(in the rows, 128 means zero)
One turn moves each row of this set onto another row. After a few examples, where does it send each row asked below?
kufik: [164 143 129  98 152 112 110 118 151  83 137 140 181 133 103 133  88  69
 140 114 116 126 127 134 135 161 116 146 141 161 135 138 137 145]
leb: [112 173 120 129 174 117 110 132 152 103 157 142 119 118 137  93  92 113
 154 100 115 137 145 121 101 108 104 127 145 137  99 123 134 152]
Ruga: [ 91 156 105 112 159 106  86 135 146  90 144 126 128 115 137 126  76 114
 135 107 122 126 159 110 138 112 114 130 137 132  91 136 127 143]
maza: [146 170 131 120 159 102 109 140 170 130 166 141 182 133 106 109 102 103
 152 111 122 144 137 132 176 145 122 154 123 158 130 133 120 146]
puva: [147 175 119 104 135  94 100 122 166 102 145 118 114 111 140 142  90  84
 146 146 115 124 138 112 115 133 132  93 131 156 127 139 123 140]
Tuget: [ 88 145 119 115 156 122 108 133 138  86 150 130 118 116 132 123  85 124
 140 106 130 143 156 121 139 118  93 114 134 141  95 137 118 135]
vez: [117 160 118 110 144  95 104 138 145 112 160 126 138 121 165 116  89 133
 128 143 127 121 143 110 120 134 104 157  99 134 137 156  96 135]
Betaz: [127 146 112 127 138 106 115 131 154 104 162 138 179 140 108 114  99  79
 144 109 111 159 146 132 166 155 105 168 138 157 141 141 145 142]
dirad: [108 181 118 124 148 101  98 125 143  95 163 141 120 134 136  99  98 106
 156 110 129 150 139 116 103 113 109 124 137 148  84 130 133 142]
sipo: [127 145 119 122 148 115 118 145 157 117 160 143 117 144 167 121  86 127
 143 123 121 116 143 132 138 131 107 144 107 126 134 170  96 137]
Pavur: [147 152 117 102 173 104 103 131 149 102 144 147 182 125 112 113 102 128
 166  95 119 147 128 125 165 161 114 156 133 159 140 119 128 123]
Bil: [145 158 114  97 161  95 100 131 147 108 133 128 119  85 146 120  81  97
 134 131 104 108 142 107 111 138 121  97 142 157 141 133 136 130]
palam: [169 147 146  93 159 119 115 117 147  91 145 136 180 125 100 127  93  86
 140 113 125 131 135 136 142 162 108 133 140 171 138 132 129 144]
zef: [161 150 140 108 160 114 122 128 152 106 143 141 182 120 100 120  90  70
 131 122 117 116 119 138 141 158 109 139 129 163 130 143 128 152]
gapas: [144 171 102 108 139 122 109 121 130 105 173 113 123 141 171 112 103 125
 177 118 119 139 141 111 119 155  97 145 134 135 136 146 133 144]
dapu: [141 154 130 120 145 122 102 116 144  89 147 126 190 132 124 120  83  74
 138 137 117 146 130 121 138 143  91 100 158 131 143 126 135 154]
ven: [116 179 140 148 154  83  92 110 136 122 159 131 120 122 141 112 124 114
 138 122 121 126 145 125 116 152 118 142 143 152 126 131 163 130]
poz: [139 169 114 112 151 114 114 126 153 125 155 119 146 137 180  98 112 132
 164 118 111 159 148 124 152 142 131 144 116 149 139 126 143 108]
mok: [118 150 108 115 152 104 116 134 160 111 135 132 150 131 177 109 104 132
 146 129 107 151 135 126 145 136 131 158  96 137 140 133 125  99]
Dasa: [143 158 111 120 151 104 102 119 137 108 167 131 125 143 177 102  91 126
 149 108 117 127 171 118 109 142 103 161 147 147 149 146 144 138]
bulu: [ 98 142 141  95 135 120  89 145 143  98 161 123 123 105 125 128 113 109
 131 131 119 153 140 111 130 141 122 137 122 113 141 136 111 122]
Kul: [140 146 126 133 159 109 106 125 150  90 126 158 182 143 128 120  79  79
 140 133 113 125 102 133 135 140  98  99 142 126 131 136 124 139]
zekip: [138 147 118 110 129 106 117 128 143 101 146 136 100 117 143 128  89  78
 140 133 113 131 140 124 122 143 110  82 141 164 132 155 136 124]
lipor: [119 156 119 124 142 118 125 138 168 132 156 120 146 133 173 106 104 116
 138 132 108 156 155 132 163 131 128 149 102 140 140 142 127 117]
nimef: [141 145 130 118 157 105 123 120 165  92 133 142 106 104 142 132  87  99
 135 132 107 125 147 129  97 131 110  97 140 161 151 135 124 129]
rezeg: [122 172 128 148 164 112 108 118 139 119 151 132 107 125 139 121 127 115
 169 113 108 123 118 133 124 159 114 130 140 130 123 134 156 135]
lili: [157 146 136 113 164 104  85 114 147  83 131 154 184 148 133 120  77  99
 142 116 125 132 134 127 138 139 109  97 163 142 139 122 131 130]
Vumar: [146 164 151 125 159  97  96 121 147 109 145 143 192 130 126 108  81  93
 122 141 133 129 130 124 144 135  99  92 144 150 132 128 120 142]
vuniv: [126 142 115 129 157  95 121 132 157  91 141 164 180 134 108 111 104 103
 148 113 112 155 113 135 138 153 103 172 116 154 141 131 124 123]
kifik: [164 147 142 102 157 100 115 122 145  94 136 154 179 131 103 123  91  81
 135 119 126 120 114 139 137 161 113 136 125 172 125 142 125 134]
buv: [122 154 102 128 144 115 124 126 155 115 149 124 146 136 180  98 108 110
 150 123  96 161 149 128 136 140 121 163 119 141 148 132 155 114]
dega: [113 134 143 101 149 113  79 150 160 106 152 146 113 125 133 128 100 111
 130 108 115 132 156 124 140 130 144 138 135 114 141 143 117 119]

ven goes to dega
gapas goes to vez
Now these:
buv goes to lipor
Pavur goes to vuniv
leb goes to Tuget
lili goes to Kul
zekip goes to puva
zef goes to palam

